Z: rows in several groups, each row roughly a mix of its group's directions:
Z (149 x 11):
[[ -7  -2   1   8  12   1 -19  17   5  24   4]
 [  0  13  -4  10  29  -8  -9   8 -11   4  -9]
 [-12   7  14   8 -19 -10 -14 -18  -1   9   8]
 [ -5  11  -5   8  20  17  15  10  13 -11   0]
 [  6   5   0  36   4   6   4  -3   0   8  -9]
 [  0   2  16  14  17  -3 -15   7   7  15 -15]
 [-23  21  -7   8   5   4  -9   1 -19   2  -3]
 [  2 -20  14 -18  -1   2   2  -8  17 -15  -6]
 [ -2  -6  -8 -21 -16   6   6 -12   3 -21   8]
 [ 12  -4 -19   7   5   1  12  -4 -21   1  19]
 [ 15 -27   8   9   3   0  -7   6  12 -13   8]
 [ -2  -6 -15  10  -2   8  13 -23  11 -15   7]
 [ 15 -10   5  13  18  -6  -3   7  -5  24   0]
 [  3   1   1  25  16   2  -9   9   3  21  -7]
 [  7  19   1  18  -4   3 -18 -11  -7   4  17]
 [ 14 -17   6   0  12   8 -20   2   7  19  -5]
 [  0  11 -11   5  21  -4   5 -14 -24  -5  -6]
 [-19  23  -3   3  -1  10   8 -16  -6  12  -8]
 [-13  11  11  15 -20  -6   2 -17  -6 -11   5]
 [ 14 -14   7  -1  11   7 -19  -8  10  20  -6]
 [  8  -3   2 -22   7  -3   5 -15  12   9  21]
 [-15  17  -5  22  13  -3 -17  -3   1  -5  -3]
 [-12   1  13  15  15  -3   9  -5   3   5  25]
 [  1  -4   1   9  -1  -2 -13  23 -23   3 -14]
 [-13  13   1  17   2  -9 -22   6 -11   6  13]
 [ 11  -4 -14 -22 -10   6   4  -2  -3  -7 -23]
 [-15   2  12  -8  -3 -10  19 -12 -22  -5  -2]
 [  2  20  -7   3   2 -17  -2  20 -10  13 -12]
 [ 18  -7 -13  -8 -18   4   5 -13 -16  -6 -11]
 [ 12   6   5   2 -23 -12 -10 -13 -16 -11  -1]
 [ -8   1   1  11   2 -11   7   9 -23 -18 -17]
 [  5   0 -12  27   6  -2   0  -2   4  24   1]
 [ 12 -10  -8  22  15   1  -6  -6   3  21   3]
 [-12   7  -8   4   4   9 -26 -11  13  12   8]
 [ 21 -20   7 -11  11   6  -9   7  -6  14   1]
 [  4  16   5  11 -18   1 -19 -19  -4   3  11]
 [ 13  -1 -13  21  -2  -9  13   7   9  15 -11]
 [ -6 -13   2  -8   9  -4  25  16   7  -9 -12]
 [-28   3   7  10   8   7  10  -8 -12   9   9]
 [-16   1   8  17  19  -4  10  -4  -7  -7  18]
 [-17  -4  26  -7  -4  11 -10  -2   8  14  -2]
 [ 14  19   1  17  -6  -3 -16  -9 -13   0  12]
 [  2   5  -8  27   1   2   7   7   4  24  -4]
 [  3  19   3  21  12   2  -5   1  -6  -7  22]
 [ 18  -9   1 -15   6  -6  13 -12  12  -3  19]
 [ -3 -11  11 -20  -5   0  12  -7   6 -26   0]
 [ 10   3 -21 -12  -5   0   1  -1 -16 -17 -18]
 [  3  -8  -1  -6  11  10   5  26  22   0   2]
 [-21  13  13   5   3  -8   1  -1  10 -21 -12]
 [ -9  21 -19  18  -7   0  -8   8  -8  11   4]
 [ 10  13  -2   7  12 -14 -17   5 -17   2 -16]
 [-19  17  12  14   7  -2 -18   3  -8   2  11]
 [ 23  -6 -16 -12   7   6  19  -9  -4   4  -4]
 [ 20  -8 -15 -20  12   5  15  -8   1   4  -2]
 [  1  14   9 -12  -8 -10  -9  18 -13  19  -5]
 [-10   8  21  11 -15 -18  -9   8   5  -6  -7]
 [ 11  -8  -6 -12  11 -12   7 -11   7   2  26]
 [  3  -2   1  30  15  -6   6   5   4  17  -4]
 [ 14 -20   9 -24 -10   3   2  -6  10  -2  -7]
 [-11  12   8 -11   6  -1  -4 -18  -3 -27  -1]
 [-31   3  -2  -3   5  12   4  -4  -6  17  -7]
 [-15  15  -3  15  -3  -4 -23   8 -13   9   4]
 [ 25   1  -2 -19  -5  -4 -11   2   9 -14  -9]
 [-15  -5  13 -21  -3  -3   6 -14 -15 -12   8]
 [-20   7  18  12   8 -11 -11  10  10   5  10]
 [-19  14  12   3   4  -2   5  -5   6 -26  -9]
 [ -3  13  -6  21   5  13 -22   2  -2  12  -3]
 [  9  -8 -10   0   0  -2 -31  13  -5   5  11]
 [-12  13  -1  20  25   0  -6   8  -7   8   4]
 [ 21  -1  -2  24   7   4 -12  14  10   0   0]
 [ 19 -13   2 -13   2  -1  22 -11   6 -13   7]
 [ 30  -6  -8  -2  -8 -11  -7   9  10 -10  -5]
 [ 30  -8   2   2  -9 -10  -5   7   5 -17   1]
 [ 16   8 -15   5   9 -12   6  -2  11   7  23]
 [ -1   2  14   6   3 -13  31  -9   1  -9  -5]
 [  9 -20 -11 -26  -5  -3   5 -14  -5   2   5]
 [  3 -11  12 -20  -7 -10  19 -11   3 -14   2]
 [ 23  -4  -6  17  -2 -12  21   9  -1   3  -6]
 [  3  20  -5  -6   1 -16  -8  18 -19   8  -5]
 [-10   4  -1 -18   3   1 -31  11  -4   0   5]
 [  2  12   0  19  14   5  -9   2  -5   3  27]
 [ 19  -5  -1  -9  -2  -5  14 -14   1 -12  23]
 [ -4   6  -6  18  20   9 -21 -14   0  -6   0]
 [ 12 -13   7  -7  10  12 -18  19  -4  12  -4]
 [  5  17   9  25  -3 -13 -13  10  -9   3  -5]
 [ 20 -14   3 -25  -5  -2  -5  -3  15  -1  -3]
 [-11  -5  -6  20   2   1 -26   1   1  17  -2]
 [  1  -4   8  21  10 -12   1   2   6   4  27]
 [ 19 -10 -21 -13   6  17   2  -4  -5   8   5]
 [  8  -5   4  -8  -3 -16  32  -1   1  -7  -3]
 [-16   7  17   5 -23  -6   0 -14   7  -9   6]
 [-11 -20  -2 -20   2  -1  16   8   7  -3 -16]
 [ -2   3  -5  -4 -12  18  14   1 -25   1 -14]
 [  6   3 -13  -6  13  -6   2 -17 -15  14 -19]
 [ 18 -10  -9 -21  -7   7  16 -12   5  -8   1]
 [-17  19  -3   0 -13  -7  17   7  -6 -18   2]
 [ 11   3  -1 -16 -11  -2  11 -17  -3 -25  -6]
 [ -5  -3  -5  -2  20  -7 -21   3 -11  21  -5]
 [ 11  -9  14  -2   1  -5   3  -7  17  12  26]
 [-15  -6  14  24   6  -5   1   1 -13  -6  15]
 [-20  17  -8   1 -10   1   2 -13   6 -22   1]
 [-14   9   0 -17 -11   6  -3  -8   3 -27  -1]
 [-13  -1  14  27   9   0   7   5   5   9  13]
 [ 13 -11  -6 -19 -12  -4  15 -16  -5   1  13]
 [ 13 -11  -5  13   3   9  -6   2  30   0   3]
 [ 16 -19  12 -19   2  -3  15 -13  -1  -3   4]
 [-23   6   8  -4  -9  10 -17  -1 -18   4 -11]
 [-13   9  21 -12   5   0  -9   8   2 -19 -14]
 [-24  14   2   8   6   2  -4  -8 -17   9  16]
 [-11 -13   6 -14  -5  12  16 -18  13 -10   2]
 [-28   4  15  -8   7   8 -14  -7   9  -3  -4]
 [-24   9   6  24   4   7   3   5 -13   0  -4]
 [-12  22 -20  14  -6   7 -10   7  -9   1   5]
 [-15  10  16   9   4   7  22 -12   3  -5 -14]
 [-18  23  -6  -1  -3  14   4 -11  -8  12 -11]
 [ -2 -16  -4 -20   3  -1  14   9   9  -1 -22]
 [ -4 -13   8 -13  -3  -1  25 -12  14 -13   1]
 [  7   1  -6  12  -1  -5 -13  25 -17   9 -13]
 [ -9  -4   8   0  -8 -10  16  10  -5 -27 -12]
 [ 15  -5   6  -5  -2 -15  30   1  -2 -11   1]
 [ 22 -23  -4  -9  -5  -5   5   4   1 -12  14]
 [ 25 -10  -2   0   4 -17   3  16  13  -7   6]
 [ 20 -13 -14 -21  14   7   7   4   2  -1   3]
 [  8   6  -9  -5   5   8 -22  14  23   2   2]
 [ -9   1  19 -24  -6   0  -6   2   7 -17 -10]
 [-15   8  -8 -13 -22   5   3  -2   6 -22   1]
 [ -2   5  -4   4  21  14  15  19  13 -10   0]
 [  6 -11  -8 -18  -7   8  11  -5  -7 -14 -23]
 [  7  20   5  21  -5  -5 -15  -4 -12  -6  12]
 [ 15 -17   2 -20  -4  -4  10   1   3 -18  13]
 [  2 -24   9 -10 -13  10  10  -3  -2  -6 -19]
 [ -5 -15   6  12   7   9 -20  -5  23  -2   6]
 [ -6  -1 -10  -3  -2   3  -4   6 -15 -18 -28]
 [ 13 -10 -14  -9  23   2  -8  13  -8  14  -4]
 [  3  11 -11   2  31  -2  -8  -2 -16   2  -5]
 [-22  -1  18  17  -2  14   9   1  -9  -1  -8]
 [-17  22  -1   2  -1  16   2 -17 -13   8  -5]
 [-22  19   2   4   0  13   7 -17  -6   8  -9]
 [ 11   5  -2   6  18   9   1  28  12  -5   1]
 [-10  27  -4  -2   0   7   2  10  -7  10 -20]
 [ 19 -12  -4 -16   5  -1  20  -8  16  -4   2]
 [-10  12   7  -8   5   2   1 -22  -1 -26  -1]
 [-19   3  17  12 -11  -7 -20  12   5   1   4]
 [ -5 -26  18   8 -11   7  15  -5   0   7   3]
 [ 25   6 -19  -7   7 -14   0   1  11  -3  11]
 [-15  10  22   1  11  -7  -7   3   8 -15 -15]
 [ 18 -18  12 -25   3   8  -1   4  -6   5   1]
 [-23  -3  10   8   4 -14 -12  14  -4   9 -15]
 [  0 -16   6 -10 -19 -19  -1  -1  -5  10 -17]]

the one row of each list that fits no group (the others fit one group, some only roughly):
  * Z100: [  9  13   0  14   3   9   4  20   2  -1 -24]
  * Z621: [-11   9 -15   2  -7  -9  21 -10  -6 -16  13]
  * Z570: [ -5   2  -7  12  10 -14   4  -5  -1   9  30]
  * Z581: [ 11   4   7  -1   0 -12 -24   1   7   9  23]
  * Z694: [  3   8  -6  -1   0 -12  -2 -21 -25  -7 -13]
  * Z176: [ -7  22  -5  -5   0 -19  -1   1 -21  13   1]
  * Z977: [-13  12  -5  27   0  -9   3  18   5   5  -6]
  * Z432: [ -3  11   7   7 -20 -11   4 -25  -9  -6  -3]
  * Z898: [ -3   7  -5  -7  -1  18  14 -23  12 -14   5]
  * Z112: [  7  -9  11   8   7  -5 -11   4  14  27 -12]
  * Z356: [-21   7 -14   1   1  11  -2  13  -1 -17 -17]
  * Z418: [-4 -7 17 25 10 -9 13 -9  8 -5 -3]
  * Z516: [ 15  -2  -8  -8 -19   0  -5 -25 -13   0   3]
 => Z356
  * Z309: [ 13   2 -20 -17   7  -3  -6   6  15  -8 -17]
  * Z715: [ 28 -11  -3   9  -3 -10   7   6 -13  -7  11]
  * Z472: [ 13  -9   7 -28   1   6  -4 -16  -8  -8   5]
  * Z670: [ -2  -8   8  -7  12  -2  -1 -23   0 -26   2]
  * Z589: [-28   7   1 -11  -2  11   4  -9  13   6 -13]
  * Z590: [ -7 -15   8   5  -3   4  27 -12  15  -5  -9]
  * Z917: [14 -2  0 18 23  1 -7 -4 -2 21 -3]
  * Z878: [-18  10  -6   1  -1  -9 -20   0 -13  20   0]
  * Z270: [-19   5  -7 -19  -9  -1  13  10  13 -11  10]
  * Z919: [-26   8  -2 -13  -4   6   5  -9  15   6 -15]
  * Z813: [-16  -4  21   6  -3   6   6 -11  -2  13  21]
  * Z298: [ 10 -12   1 -10   0 -18   6  20  20  -5  -1]
  * Z735: [  1   2 -10 -14 -12  11  -4  -1 -15  -7 -27]
 => Z270
  * Z357: [  6  -9  -1   3   8  -8 -19  11 -11  19  18]
  * Z599: [ 14  -1 -18   8   1   0 -24  15   9  11   4]
  * Z610: [ 17 -10   7   6   9  -3   9  18  -9  22  -3]
  * Z974: [ 12  -9   1   4   3 -20  -6  21 -13  13 -10]
  * Z668: [ -4  -6  -2 -20 -11  10   0  -6 -15 -12 -22]
  * Z521: [ 19   1  -7  -6   8 -13 -17  23   1   1   7]
  * Z876: [-10  -8  12 -16  -2   6   9 -18  -3 -19  14]
  * Z296: [ 13   0   9 -12   7  -9  -9  -5  18  10  23]
  * Z283: [  4   8   5   4  -5  -9  21  -9 -28  -3   5]
  * Z496: [ 10  -2  -9 -33 -11   3   3  -4  -1 -11  -4]
  * Z689: [ -9  -4 -14  -7 -27   5  12   8  11 -10   3]
  * Z338: [-24   6   5  17  16   4  15   0  -6   6   9]
  * Z206: [ 13  -1  -7  -3   7  -6 -24  19  15   3   8]
 => Z496
  * Z254: [-29   6   8 -12   4   1 -19   3   7   5  -3]
  * Z608: [-12 -19  15  -8   0   1  -6 -13  11 -16  14]
  * Z906: [-20  -1   8   8  -4  -8  13 -19 -18   5  -7]
  * Z467: [-16  -8  20 -14  -3  12  -7 -17  12   0   3]
  * Z962: [ 11  -9  10   4  26   6 -17  -9   4  12  -3]
  * Z278: [-6  5 -3 30  6 -9  3 13  5 16 -3]
  * Z940: [-19 -16  11  -6  -5   9   5 -12 -22  -2  -1]
  * Z565: [ -7  12 -14   6  -2   3   9   4 -16 -23  15]
  * Z509: [-23 -10  16  -9  -8  14   1 -10 -14   6  -5]
  * Z673: [-12   3  14 -18  -1   5  -4  -8 -25  -9   9]
 => Z467
  * Z616: [  5  -6 -21 -10  16   9  10 -15 -17   0   3]
  * Z164: [ 24  12  -8   5   1   2  16  -3 -12 -17  -6]
  * Z241: [ -5   1  13  10 -13 -15   6   5  -8 -23 -14]
  * Z258: [ 33 -13   2 -12   1   5  -3  -2  -8   5  -5]
  * Z410: [-14   0   6   3   7 -17 -28  12  -5   7   0]
  * Z939: [ -2  24  -4  -5  -2  -4   3   0 -29   7  -3]
  * Z832: [  4   8  -4  -6 -11  -4 -11  21 -12  24   2]
  * Z409: [-10  13   4  26  -1   9  -4  13  -6  -4 -16]
  * Z93: [ -3  14   7   2  -2  10  28 -14  -9  -6  -8]
  * Z626: [ -2  10  23 -11  -1 -24  10  -3  -9   6  -4]
  * Z550: [ 10  -2 -12  10   0 -13 -19  19  13  12  -3]
 => Z258
  * Z229: [  5 -20   7 -26  -8   8  10  -4 -11   2   6]
  * Z340: [  5  -9  11 -10 -30 -10  -5   4   5 -10  -6]
  * Z333: [ 15  11 -20  18   9 -13  -4  11   8  -2   3]
  * Z343: [ 15  -5 -16  17   5   0   8  10 -12  18   8]
  * Z874: [-18  11  -7  -6  -2 -17 -15  -1 -17  15  -3]
  * Z16: [-26   2  -1 -10  -3  20  -7 -14   8   8  -3]
  * Z807: [  4  12   0  19  16  -3 -15  20  -3   9  -8]
  * Z758: [ 6 13 -9  4 30  6  0 18  2  0 -4]
  * Z915: [  3 -10  -4  13  17 -13  10  -6  -3  -1  25]
  * Z643: [ 13 -21   2   9   3  -6   4   9  25  -7  -3]
  * Z274: [ -3  16 -10   5   8 -10  -6  -5  -5   8  29]
 => Z229
  * Z75: [  6   0 -12  10  -9   1   1  24 -13  21   4]
  * Z39: [-21  17  -6  22  -3  -9   0  11   6  -5  -5]
  * Z895: [-21   1   8   5   9  -3 -12  -2  10  23  12]
  * Z918: [  1   2  12   8 -16 -15  -4  13  -7 -15 -21]
  * Z903: [-20 -14   5  -8  11   2  -5   6  18  18   3]
  * Z363: [-11   4   7  16   6  26 -19  -6   3   0  -5]
  * Z372: [ -8   3   6 -16 -20 -15  17   1   0 -16  -1]
  * Z336: [-10   7  -5  -2   2  12 -18  -1  27  13  -2]
  * Z108: [ 13   3 -14 -24 -11  15   7   5  13  -4   2]
  * Z569: [  1 -14  11   0   1  21   7  -5  21 -17  -1]
  * Z920: [  2 -15  -2   8   7  -2  -1   4  34   2  -2]
  * Z247: [ -8   7  18  11   0  -4  26 -11   1  -6 -11]
  * Z295: [ 11 -10   3 -25  -7  15   7   2  -9  -1 -16]
  * Z281: [  2  -3   6  12   1 -17 -17  23 -11  12  -1]
 => Z295
  * Z924: [  1  -6 -10 -22  -1 -16  -7  18  17  -2  -2]
  * Z544: [-11   3  -9 -28  -5   0 -20   6  -9   3   4]
  * Z908: [ -7 -18   9 -21  -5   6  -3 -12  -7 -13  15]
  * Z88: [-16  -5 -13 -28  -6  -8  -9  -1   2   8   9]
  * Z958: [ 23   9 -17  -6  -8   7  22   2   0   1  -1]
  * Z925: [-16  21  12  -1 -10 -16  12  10  -3  -9  -7]
  * Z955: [  0  15  -3  19   0  13  -4  11  -8  10 -21]
  * Z154: [ 12  -9  -9  -1  -7   2  -7  -1  10 -10 -30]
  * Z208: [  8  -5   5   6  -7 -14  -4  -8  -3  10  31]
  * Z330: [ 12 -20   2   4  -1  18   3  -7  18 -13  11]
  * Z620: [ 27 -19  -8   1 -10  -9   9   0   7   2   8]
  * Z271: [-14 -16   3   5   0  -4  -2 -29   0   2  15]
  * Z972: [-16   8   6  26   8  -4 -13  -2  -4  14  -9]
  * Z76: [ 25  -3  -6 -12  -2  -3  13   3  22  -6  -8]
  * Z213: [ 10   0 -12  -6 -13   1  -5  15 -12  26   5]
 => Z154
  * Z349: [-14  -7  -3  -6  -4   8  22 -11  19   3 -14]
  * Z655: [  4 -13  13 -23   2   9  -7  -9   7 -20  -3]
  * Z181: [-10   0  16 -29  -4   9  -4  -1   9  -9   8]
  * Z297: [ 14 -10 -19 -14   0  12   5 -20 -12  -3   1]
  * Z653: [ -5 -18 -10 -24  18   3   2 -11  -3   7  -2]
  * Z322: [ 20  -3  -1 -13 -24   0   0 -15  -3 -12  -1]
  * Z368: [-10   3   4 -28  -6  16   3 -15   3 -10   6]
  * Z202: [ -9  21 -15  17   4  -1   2  12 -17  -5   3]
  * Z321: [  2 -22  -2 -17  13  -4  15  19   1   3   2]
  * Z87: [-15  23 -14  13 -11 -10   0  11  -4   8  -2]
  * Z442: [-20   5  -4  -3  -5   7  -9   1 -19  -4 -23]
  * Z803: [-21   3   4  -6  -5  11 -11   0 -18  -8 -20]
  * Z377: [ 18 -13 -11   1  -2 -23  -9  12   3   3  12]
  * Z957: [  9 -11  -5 -20  -1 -17   0  23  11  -5   0]
  * Z888: [  1 -12   1   5   4  21 -20   0  23  -1   1]
 => Z181
  * Z282: [ 16  -5 -18 -13  -8 -21   0   6  -6   6  12]
  * Z756: [ 23  -1   0  -8  -7  -2   1 -13   3 -23 -13]
  * Z462: [ -1  -8   8   9  11   3  10 -22  13 -22   1]
  * Z127: [ 5 -1 -9 29 12 -7  7  2 -4 17  3]
  * Z690: [ -7 -20   1 -16   1   1  10 -19 -14   1  14]
  * Z90: [ -1 -16  -7 -16   2  16   1  12  20   9  11]
  * Z58: [  0  -1  24 -12   6   4 -13  15   4   4 -18]
  * Z945: [-28  -3  -3  -6   0  11   2 -15  15   8  -7]
  * Z571: [-10  20  -9  20  -5 -11   0  10  -5  16   0]
  * Z140: [  9  10 -17   0   8  17  22 -15   6   1   0]
  * Z139: [ 10   2   0  18  21   9 -20  -3  -1  13  -2]
  * Z593: [ -4   1 -15  10   6  19 -22  18   2   0  -6]
 => Z756
  * Z264: [ 2 -7  9 -8 -9 10 -1 16 28 -4 12]
  * Z680: [  7   7  12  20  -4  -4 -10  27   6   0   7]
  * Z163: [ -1  11   6  14 -15  -7   0   2 -18 -24  -7]
  * Z266: [ -3  -5   0 -29  -8  11 -12  -5  -3 -11  13]
  * Z230: [-14  10 -10 -10 -13   7   8  -3  -4 -27   6]
  * Z28: [  5  -9   2  -1  18  -8   6 -10  10   3  29]
  * Z688: [-9 -9 22 14  0 -1  0 -5 -2 10 23]
  * Z444: [ 10 -11 -17  18   4   5  -2 -13   6  18  12]
  * Z789: [  2 -22  -6  -6  22  10  -1  -6  -7  17   0]
  * Z45: [  8  -2  -3  -2  -1   5 -17  26  -8  20  -1]
  * Z828: [ -2 -12  16 -21   2   5   2  -1   7 -24  -6]
  * Z679: [ -4  -8  -7  15  13 -16  12  -4  -9   1  23]
  * Z759: [ 18  -2  -2  14  21   6 -11  -8  -5  18   3]
  * Z633: [-10  -6  13  -9  -3  -2 -14   0  19  22  12]
 => Z789
  * Z817: [  1  -9  -4   6  15 -13  15  -6   2   1  28]
  * Z536: [ 21   8 -11 -23  -6  -4 -11   0  11  -2  -8]
  * Z968: [  4   5   2   2 -19  -5 -18 -22  -7  11  11]
  * Z156: [  5   1   2  -8 -23  -4 -11 -26  -8   2   4]
  * Z777: [-12   6  -4 -10   1  27 -14  -9  14   6   0]
  * Z873: [ 10  -7  -8  12  19  16 -19  -1   0  14   1]
  * Z91: [  8   0  -6  -4  -9  -5   3 -23 -22 -12 -13]
  * Z836: [ -9 -14   5 -19  -8   4   6 -19 -17   2  10]
  * Z302: [ 14  -4  -6 -16 -13  -3  10  -2 -13  23   8]
  * Z547: [  6  11   5  13 -13  -7 -22 -12 -10   8  13]
  * Z659: [-14  11  -1  12  12  -7  -1  -6  -8   7  27]
  * Z796: [  5   8   4  13  -2   4  13 -13 -30   2   1]
  * Z596: [ 21  -7   4  -3  -2  11  22   2  14 -16   2]
  * Z615: [-27   7   5  15   3   1  -5  -1 -20   4   9]
  * Z821: [-20   0  22  18   2  -1  11   8 -12   4  -1]
 => Z821
  * Z519: [  8   2   3  -9  -1 -22  23   0 -18  -7   0]
  * Z976: [-7 -6  7  2  8  5 -1 21 24  8 15]
  * Z809: [ 18  -9   3 -19 -13   5  -1  11  13 -17   1]
  * Z573: [ -6  15  11  27  14   4   9   2   5  -1 -13]
  * Z316: [  1 -16  -2  11  24   3  10  17  12  -3  -5]
  * Z421: [-11 -17   5 -23  -8  -3  -7 -10  -5 -10  15]
  * Z954: [ 15  -6 -17 -24  -9  -2  -9  11  -6   0  11]
  * Z402: [  9  -5 -11 -10  11  18   0  -2  15  16  17]
  * Z138: [-17  10  -3 -19  -3  22 -14  -9  -3   3  -2]
  * Z539: [-11   7  -1  20  11 -12  -9   1 -13  -2  21]
 => Z316
